Each path is a new rotation, seen through one point. The rows after it are directions, each followed by how far the rotation turns it, in degrees a step (0 if it stays put).
Each turn is a multiple of 5 degrees from 10 to 175, or 0.
Each row of a path follows its step; steps can be skipped.

step 0: [ 17   2  -5 -17 -24   1 -45  -7   2 -17  -8 -16  -4   6   2  -8  -8   9
  16  -2 -22   0 -12 -18   3   3  12   2 -12   3  26  31  10 -18  -9 -37
 -11  14   5  14  15  15  16  34   4  10   1  19  11 -10  -1   3   3  -3
  18  -8 -15  -8 -15   2  20   5  -1  47 -14   4  13  -3 -23  14  20  17
  12]
step 1: [ -2  27   0   4   5   8 -14  -2 -40   3  -5  -7  10  16   9  19   1  -6
  19  16  -6  -5 -10   0   9  -9  10   5  -5  11 -25  -7  10 -10  -9  17
 -20  -3 -13 -20   9 -21  14 -24   7 -13 -12 -32  25 -30   1  10  17  27
   6   8   5  40  14   5  -8 -19  15 -22  -2 -16 -29 -15   8  20 -10  19
  17]
step 2: [  3  -5  36  -5   6  19 -16  -6  11  -8 -14  11 -14  -8  21 -12  37  10
  -7   5  -4   8  -7  19  -6  23   6   1  16 -16 -16   3  13   2  32   2
   7  -4  18 -12 -12   3   6 -13   1  -5  41  20 -13  -5  12   2  26 -23
   3 -20  14   2 -21  20  37  17  -5  -5  -9  -9 -14   8  -4 -11 -22   7
 -36]
step 5: [ 20  27  33 -14  -1   8 -14   8 -23  23   2 -11  -2  -7  22 -20  -7  12
   3   9 -25  13   2   6  16  29   8   0   2   7  16  20 -13  -9  -1 -16
 -34   4  20  -8 -10 -19  13 -13   1  14  42  -9  -1  20  18 -20   9  25
  -5   1   1  22   0 -40 -20  15   6  11  -1   2  -8   2  -5  10   6 -14
   3]
step 7: [  3   1  12  -7 -10 -11  -3   2  15  -8   9 -25   5  -7   3  -9   6  13
  15  10   5 -13  -4  12  23   3  -7   5  -3  -7  -3   0 -14   0  11 -56
   0  11  -3   6  24  -8  24  -2  14  -5  -6  15 -21 -18  16  13  -1 -10
 -16 -23 -13  -8  -9  20  12 -12  11 -14  -7  49 -23 -21   7 -36  21  20
 -20]
step 11: [ -4 -12   3 -24   5 -23   0  -1 -12  -9 -15 -16  -4  13  18   4  36   0
  12  -1   7 -22 -12   5  -8  15 -14  -6   3  16   7 -14   8   2  13   4
   8 -16  -2 -17  47  -1 -22  21   8 -15  -6  14  14 -16  31  15  38  22
   0  18  -5  24  -6  18  -7 -13   7 -18 -14   4   6   6   2  25   2  11
 -35]
step 14: [ 15  19  12   6   2   0   5   7  21   5  11  -2   8  18  34 -17   5  -6
  -1  13 -39 -11   4  -4   0  36  -3  -8   7  -9  -3   6  -8  12  -7   4
 -29 -20 -12  24  18   8  21  11 -18  19  10   4 -25 -14 -21  26  12  25
   0   4   8  17  25  21  -3  -1 -10 -13   8  -1 -28   5  11 -13  -2  38
 -18]
step 15: [ 14   2   7 -19  15  21   0   1 -20   5 -20 -13  31 -17  -9  -2  21   5
 -22 -16   1  13 -13  25  13  24  20  20  -8 -19  -1  -2   3  -4  23   3
 -16  22   3  -6  32 -30 -14  -3   9  10  -2  -6  12  45  16  -1 -11 -10
   7  13 -37   7 -26  -3  11  18 -10 -19   6   5  -3 -10  -5  15   2  -2
 -12]
step 23: [ -8  12   7 -22   8  23   4 -16  10  -1  -8 -27 -30 -18  19 -32   0   5
  21  11  12 -16   5  -8  10  13   6  32  33  11   7  25  25  -2   7 -21
 -20   4  17  17  13  -8   1  19  21  -6 -11   8   3  -6 -18 -13  -2  27
  -5  -6  17  15  -4 -20   1  23  12 -18 -18  11  -5  -6  -6   4 -24  20
 -10]
step 24: [ 25   6   6  -5  -5  11   3   5  18  -4  10  13  12 -34   3  10  24   8
 -17 -25  -6  -4 -13  -5  32   1 -23 -38  -3   0  -2  10 -27   3  24  16
  -5  -5  -7 -17  24 -25  -9 -10  -8 -12  11 -13  13 -12  -4  21   7   1
 -21  -7 -20  26  -2  24 -21 -10   6   2   6  14 -24 -13  18 -18   5  31
   9]
Directions:
[-3 -1 -8 -8 -1  2  4 -1 -4 -1 -1  2  2  4 11 -3  5 -2 -3  0  2  7  2 -2
  6 -4 -2 -3 -1 -4  5  4  1 -2 -2 -2 -1 -3 -2 -4  3 -2 -1 -8  0  0 -3 -2
  7 -2 -2 -3 -4  0  3 -2  3  1  1 -3  3  1  7  3  3  1  3  0 -7 -5  0  1
 -2] | 95
[-1 10  0 -3  0 -2  5  1  7 -2  0 -1 -5 -1  2  0 -4  7  2 -2  3  2  1  0
 -2  2 -5  4  0  6  5  1 -1 -6 -1 -1 -3  3  4 -1 -1  4 -4 -5  3  5  1  1
  3  4  4 -8 -1 -4  5  5 -4 -1 -6  1  7  3  1  2 -5 -1 -5  2  2  2  1  3
  3] | 140
[ 1  1  2  0  4  5 -4 -5  0  0  2  2  3 -3 -4  2 -4 -1 -8  7  3  1  2  4
  3 -3 -5 -4  7  1  3 -4 -2 -6  1 -3  3 -1  1  1  5  2  7  0 -9  4 -8 -3
 -1  0 -4  1  0  0  3 -1 -1  3 -4 -2  0  6  1  1 -4  0 -1 -1  4  2  9 -1
 -3] | 40
[ -2   0   3  -3  -3   4  -8   3   1   3   2   2  13   1   5  -2  -1   2
  -1   1   0   0  -3   4  -2   1   3  -2  -4   2   3   0  -1   2   4  -9
  -1  -4   0   4  -4  -2  -3  -1   5   1   3   1  -5   3  -6  -1   0 -11
   1   0  -2  -2  -7  -2  -2  -3   3   3   0   0  -1   3   2  -2  -1  -2
   1] | 145
[ 3 -3  3 -4  0 -1 -2 -5 -1 -3 -2 -2 -2 -4 -2 -4  0 -3 -5 -4  3  0  2 -7
 -5 -1 10  0  1 -1 -5  3  5 -4 -4 -3  4 -3  2  4 -2  0  1 -4  2  5 -4 -1
  2  5 -2  5 -2  0 -1  6  4 -2 -6  7 -1  2 -3  3 -6 -3  0  7 -3 -3 -6  4
 -4] | 170
[ -4  -5   2  -1  -7  -3  -3   2  -3   0  -1   0   0   2   1  -3  -7   2
  -1  -3   8  -6  -2  -1   4  -2   0  -1  -4   0   0   2   3  -4  -6  -6
   0   3   1 -10   1   2  -3   5   0  -4   5   0  -5   3  -2   0   2   9
  -1   4   0   5  -3   1  -1   4   5  -1   0  -3   0   0  -5   6   4  -3
   1] | 65

step 7: [ 10 -11  -3  -2 -22 -43   3 -11 -18  12   1  10   2 -17 -14 -19  -3   5
 -28  10   6   7   8 -18   1 -12  23   6   2 -25 -12 -19 -11   4  -3  25
 -14 -10 -11 -23 -13 -24  -9  -9 -13   1  -6 -27   6 -25 -15 -14  -4  14
 -17   4  -1   4  20 -10  -6 -16  13   3   6 -13 -14   8  25  -3   7  -3
 -10]
step 9: [  5  -2   0   0  -8  -8 -22 -20  10   3  10  15 -17   7  -1  10  38  -7
 -18   7  15 -16   6  -5  12 -29   7  -9  -9  20  -8  -2  -1   5  -7   5
   4   6  37 -10  37 -22 -22 -11 -12  11  29   7  12 -17  -5 -10  -4   3
   0  22   9 -12   0  10 -24 -12   1  -9   5 -12 -11   1  15  12 -18 -14
 -11]
step 10: [ -9  -6 -23 -32 -19 -44 -13   7   1   8  15  -8  -2  11   5 -18   7  -2
  -7  -9  -7  19   5 -27   3  14 -10   8  14 -10   2 -10  -2  -9   0   6
  -8  -7 -16 -27  -4 -25  -2 -12   2 -18 -20 -18 -11 -20  -7  -1  12  26
 -16  28  -6  16  19  -5  -7 -16  -3  13   4   1 -22  -2  -4 -15  -5   5
   1]
step 11: [  1 -17   2  -7   8  -8  15  -6   2  -7   0   6 -15 -13  -1   2   0  36
   1  33  25  -5  20  -1  -2  -7  14  16 -11  -3 -28  12   7   8  -5  11
 -17 -13  17  28   8   2   9 -15 -30   4   3   6  14  -7  17  -5  11  -6
   1  17  11   6   1  -8 -19 -12 -11   4  17   7 -34  29  -8 -20   9  21
  -5]
step 14: [-21 -23   2  -8  12  -7  -1   6 -16   5  20   8  -5  -7  11  17  14  10
 -22  17   9  22  -6  -1   0   4  21  -5  -6  -4  -8  13   8  11 -21   8
 -11  -7  36  10  23 -27  -8   3 -11  14   0   1   3  -6  -9  -2   0  -9
   0  29  11   9  -3 -26  -7 -36 -25   6  23   1 -33   4   3 -11   4   7
   6]
step 16: [ 13   8 -22  -9  15  -7 -34   0  -5 -10   3   3  -3  -2 -25 -19  -7  12
 -11  13  18  19  21  -8   2  -5  -3   4  29  -2 -35   1  -8  -3  -6  18
  -5  -7  -7   8  12 -20   2 -22  -9 -11  -3  -4  33 -31 -17 -14  -5  -3
 -12  19 -19   4  12   6 -19   1  14   0   1  14 -24  13  13  -8   5  15
  -6]
step 18: [ 22   8  -9  12  -1 -21   0 -16  23   9 -17   4  -3  28  -8   9   7   4
 -10  14  12   2  17 -22  -5   1 -13  -2  -2   1  -2  18   9   1 -19   1
 -12   7  18 -18   2 -16   8 -23 -22  17  14 -21  -7 -13   2  -7  20  35
   0  17   8 -14  23   6  -2 -33  -6  12  14   2 -11  13   9  13  -6 -23
 -22]
step 20: [-11  -7   8   8 -26 -16  -4  -9  10   2   1  -4  -2 -17  -1  -1   1   5
 -13  15  10 -22  20 -18   8   2  22   0   7 -12 -30 -11 -22   6  -3  -2
 -17  18  13  -2  26 -16 -14  -5 -18  -3   0 -10  -1   2  18 -13   6 -14
  34  23   8  22   0  -7  -9 -35   4 -18   1   6 -14  28 -15  15  19  10
   7]
step 23: [  8 -24  -8  -3 -32  -7  -8  -9  17  13  11  -7   5  12  -7 -19  -7   8
 -19   5  12  11   8 -30   6   2  23   3   3 -22 -12  -3  -7   7   6  -2
 -22  -8  27  10   8 -18 -15  -5 -21   8 -16 -29  16  -8  11 -13  13 -10
   8  11  14   4  -5 -15   0 -25 -20 -17  11 -14 -19  10   7  -3   4 -17
 -28]
step 24: [ 19   0 -17 -12   9 -13  -1  -2   8  20 -15   7 -20 -11   4 -13  -3  14
 -15  25   5 -25   1 -17  -1  16   7 -11  13 -18 -14  -6  16 -10  -8  17
   1  10 -20 -15  -9 -12   5  -7 -26   5  11  22   3  -7  -5  -9  15  24
  -2  14  17   0  25  12  -8 -19   5  20   9  14   0  18  14 -16  -1   4
  41]
Directions:
[-2  1  5 -8  6 -4  2 -8 -6  2  3 -1  4 -2 -3  1  6  3  2  0 -2  7  6  0
  4 -5  0  2 -7  1  1 -6 -5  3 -2 -2 -6 -2  6 -3 -1  0 -1 -4  1  0  1  2
 -4  2 -2  2  4  2 -2  3 -3 -3  0  2 -1  3  2  5 -9  2 -2  2  0 -2 -2  5
 -1] | 10
[ 0  5  5 -2 -6 -4 -4 -2  0 -3  4  6 -9 -1  0 -3 -2  0  0 -5  1 -4  0  4
  0  4 -4  5  0  2  0  0 -5 -6 -5 -6  1 -1  4  0  0 -3  3 -4  0 -8  2 -2
 -1 -3  4 -1  0 -5 -4 -6 -1  0 -5 -2 -1  2 -1  6  5  5 -1 -1 -2 -2  7  6
  2] | 70
[ 4 -4  4  3 -3  0  2 -3  3  3 -7  7  4 -3  2 -1 -2  4 -4 -3  0  0 -4 -1
 -3  3  1 -3 -1 -1 -2 -3 -1 -4  2  3  7 -4  2  9  4  0 -3 -3 -4  2 -3  0
 -7  1 -2 11 -1 -1 -2  0 -3  0  1  2  5 -6  0  1 -4  5 -4  1 -6 -2 -5  3
 -1] | 115
[-1 -1 -4  1 -2  4 -1 -4 -1  6 -3 -5  2 -2 -2 -1 -1  0  8 -3  4  0 -4  2
 -3  2 -4 -3  1 -2 -9  3 -4 -1 -3 -3 -4  3  9  0 -1 -4 -1  7 -2  0  2 -3
 -2  0 -2  3  2  3  4 -1 -4 -4  9  0  6  4  1 -2 -2  2  0 -2  4  3  9  2
  3] | 20
[-1 -2 -7  1  3  0  5 -2  4 -9  2  4 -1 -1  0  7 -1 -3  4  0 -2  1  8  1
 -5  1 -4 -4 -1 -7  1  1  1  3  0  2  3 -5  0 -2 -4 -4  0  5 -1  0 -8  4
  2 -5  1  0  0  0  0  0 -8 -4 -6  5 -1 -2  0 -2 -1  4 -2  1  3 -4  0  5
  5] | 130
[-1  6 -7 -3 -4 -3 -5 -4 -7  1 -3  5  0 10  1  3  6 -1 -1  0 -3  2 -1  4
 -3 -3  1 -3  1  0 -3 -3 -4 -1  7  5  0  5 -1  3  4  3 -2  1  3 -6 -3 -2
  5 -3 -2  3 -2  6 -3 -3 -2  5 -2  7  0  4  4 -2  1  2 -1  0 -1 -1  4 -4
 -5] | 115
[ 0  4 -2 -5 -3  0  1  1  2  1  4  1 -3  6  2  9 -1 -1 -1 -6  2  8  6 -4
  1  6 -3  1 -4  3  6 -5  1 -2 -2 -3  3 -2  6  2  4  5 -2  2  1  7  0  5
 -1 -4  2  0 -1  4  2  1  0  2  7 -5  6  1  1 -1  9 -4  0 -4  2  0 -3  1
 -1] | 85
[ 3 -4 -1  0  1 -7  1  3 -3  1  2 -3  4  3  5  7  0  3 -4 -7 -4 -9 -1 -1
 -8  0 -1  4 -3 -1 -1 -1 -4 -3 -2  0 -5 -1 -3 -5  3  3 -2  0  9 -2 -2 -6
 -3 -1  5 -1  0  0  1  3 -4 -2  1 -5  1 -5  3 -3 -4 -2  6  5 -2  3  0  1
  4] | 145

step 0: [ 19  13   0   1   7 -18  -9  10   7  35  -9 -17  -4  -1  27   2  12  34
  -8   4 -10   0 -19   4  22  32 -22   7   1  -3  -1  20   1 -23 -32   5
  -6 -19   2 -14 -20   9  12 -35  11 -17  38   0   8   4   0   3   5   2
   0   6  10  24  12   1 -21   4  -6   6   8  44  11   3  -9  16  18  -4
  -7]
step 1: [  1  18 -18 -40  12 -28   2  30 -19 -17  11  10   0   6  -3  -1  15  23
   6  -9   3  13  -4  -2  19 -19 -12  32  -6  12  -6  -8  -9  17   9  -7
  10  33 -22 -10  -5   3 -18  12   6 -17   3  20  17  -9   4  -3  -9 -15
  19  -3  44  25  18  28  15   9 -11   9  14 -15   8   3 -19   0 -12   7
   4]
step 3: [-18   0  -5  -1   6   1  -7 -12  19 -13  15  10 -12  -6  -3 -21 -29   9
 -28   4  -9  17 -20  15 -11  -2   6   1   0  19  -1  -8  27   1 -22 -29
  15   9  -6  -4 -21  -5   0   1 -38 -21   5  31 -27   1  -8  10  11 -19
  19  22   3  -5 -20   7 -12   9  13  28 -17   0  20  45 -11  10   7 -12
  -2]
step 5: [ -5   0  -3  29   4 -14 -17  -6  -1 -11  38  -3  -5 -27   6   7  -5   3
 -22 -11   2  -5  -2  -6   3  -8   7 -12   4 -43   0  -3 -14   2 -10  -5
  -8 -26  -7   6  -2  15   3  23 -18   7   5   9   1 -31  24 -45   7   2
  15 -20   0   9  -8 -13  11 -23  -5 -18  -1   3  -2  27 -14  35 -19  26
 -10]
step 6: [ -2  10 -19  18  -1  25  34   6 -11 -10  10 -18   0 -18 -37 -14 -16  13
 -14   4   1  29  25   2   4 -14  10  -8   0  -7 -12  11 -13  -9 -17   8
  18  -2   0  15 -13  14   3 -16  21   3 -28  11   3  -2  -6 -18   3  -8
   6 -28  16 -25  -7  15 -12  24  19  -6 -21   6  38 -20  24 -12  12  17
  -4]
step 12: [-24  18  32 -11  30 -17 -23  30   2  17 -17  34 -19  13   4  25  -5  -8
 -20 -10   2  -7  -4   1 -26 -10  -6   1 -12  -6 -17   3  -6  16  -6   9
   0   2 -16  15  -8  -7   7 -22  17  -8  17 -16  -1   1  15 -31  -9 -18
  -1  25  24   1 -22  29 -21  -2  -9  -6   2  19   5  -6   5   6 -23  -8
  13]
step 14: [  2   3   7  -9   3 -13  33 -13  10 -30 -18   8 -29 -15  15  24  -4  -4
  -5   7   4  18 -13  11  19   8 -14 -21  -1  19 -16 -17  18 -25 -25 -15
  18  -8  -3  29  26  12  -1 -23   1  -5 -22  -3  -9  -2  -1 -37   9 -22
   2   7  25   2 -16 -20  37  13   3  13  -2 -17   7  -5   3   2  10   1
   9]
step 16: [ -1  11  -4 -13 -14 -13  15  16  -3  -3  24   7   0 -22  23   1 -13  21
 -30   3  -8 -19   5 -24 -13   0   6   2  10 -40 -37  -8   7  -9  14 -20
  43 -11 -21   0   3  18 -13 -16  14  26   3  10   8  -3  -8  17  24  10
 -10  13  -6  -4  30   2   5  -9 -15   5 -18 -20  24  -8 -16   7   4   1
  -9]
step 17: [ -4  12  10 -10  -7  -2  -5 -12 -22  17   8 -16  23 -14  -3  31   6  -1
  10 -16 -10  13 -14  14  13 -16   6 -13  12 -17 -23  16  -6 -14   0  35
  10 -11  -4  -8  18 -33   7 -15 -22  -8  -5  29   8 -23 -10   5 -36  -4
   5 -10  20 -35   0  -6  23 -16   3 -13   2  10  36  19  -2  -3   2  15
  -8]
step 22: [ -2  22   5 -23  10  -2   2 -17  30  -4   5  -3 -40  -7  -2 -19   1  12
  15 -12  18  34  25   5  -8 -15  -1  17  -5  10  17  -9  -1  21  -5 -36
  -4 -24 -16  18   5 -24 -33 -12 -12 -21   7  -3  -2  20  -8 -27 -33 -11
 -13 -15  -3 -15   3   5  -5 -13  -9  15  -5   3   2   8 -11   8   3  18
  10]
Directions:
[-2 -4  0  6  0  0 -3  3 -6  0  3  1  0  1 -1  1  3  3  0  3 -8  4 -3  1
  1 -4  1  1 -1  2  3 -4  7 -2 -3  6  5  3  6 -5  1 -2 -7  5 -6 -4 -2  2
 -3 -4  1  2 -5  3  2 -3 -1  3  5 -1  0 -4  3  0 -4  0 -6  6 -3 -2 -9  3
 -3] | 175
[ 1 -2 -1  3 -7  0 -2  2 -2  2 -7  1  2 -3  2  3  4 -4  6  1 -4  6 10  5
  5  0 -3 -2  1 -7 -1 -4  2  3  0 -3  6 -3  2  4 -6 -1  1 -3  2  3 -5 -1
  6 -6 -1 -5  6  2 -3  2 -7 -3  1  0  2 -1  4  1 -4 -1  4  3 -2  3  1  2
 -1] | 40
[-4  0  2 -1  0  8  2  2 -5  3  2  2  1 -3  4  4  4 -3 -1  0  5  1  0 -2
 -2 -1 -2  5 -4 -4 -6  6 -2  9  2 -4 -3 -3  0 -4 -6  5 -2  4  4  3 -1  1
 -7  3 -1 -4  2  5  4  0  4  4  1  1  2 -9 -1  0  0 -1  1 -2 -3 -4 -7  0
  3] | 100
[-2  2  2  2 -1 -2 -3  0 -3  3  2 -9  4 -2  6 -1  1  2  0 -3  5  4  7  7
 -3  5  4 -1 -3 -1 -1  4  3 -3 -5 -3  2  3 -6 -2 -1  2 -7  4 -1  0  6  6
  1 -3  1  3 -2 -7  1  3  0  1  6 -3  4  4  0  4  6  0  0  2 -3 -4  5  3
  4] | 20
[ 6  1 -1 -4  2 -5 -3  3 -1  6  6 -5 -2  3  1 -4  3  0  2 -4 -3  3  4 -4
 -3 -4  3  3 -5 -4  1 -2 -4  0 -2  4  0 -3  2 -1  6  0  0  3  4 -2  0 -1
 -5 -1  0 -4  3  0 -4  2  4 -4  4  2 -1  0 -2 -4 -3  9 10 -4 -1  2  1  6
 -4] | 65
[ 1 -4  6  4 -2 -3  3 -2  1  0 -4 -6  9 -7  4 -4 -2 -1  1  5  3 -3 -4  0
 -3 -3 -1  2 -3  2 -5 -2  2  5 -4  4 -2 -1  5  1  0 -3  3  0 -2  0  1 -2
 -2 -2  8 -6 -3 -1  0 -2  1  0 -6 -3 11  3 -3 -4  0  0  3  0 -1  2  1 -2
 -8] | 120
[-1  0  0  3 -2 -8 -6  2  0 -7  5  3  2  3 -1  0 -4  0  7 -1  0  5 -3 -1
 -8 -5  2 -2 -4 -1  0  2  6  1 -4  0  4 -5 -4  6  0  4  4  0  1  2 -3  5
  1  4 -9 -1  0  2  1 -2  3  6 -3 -4  3 -2  2 -3 -2  3 -4 -1  0  1  6 -4
  5] | 35
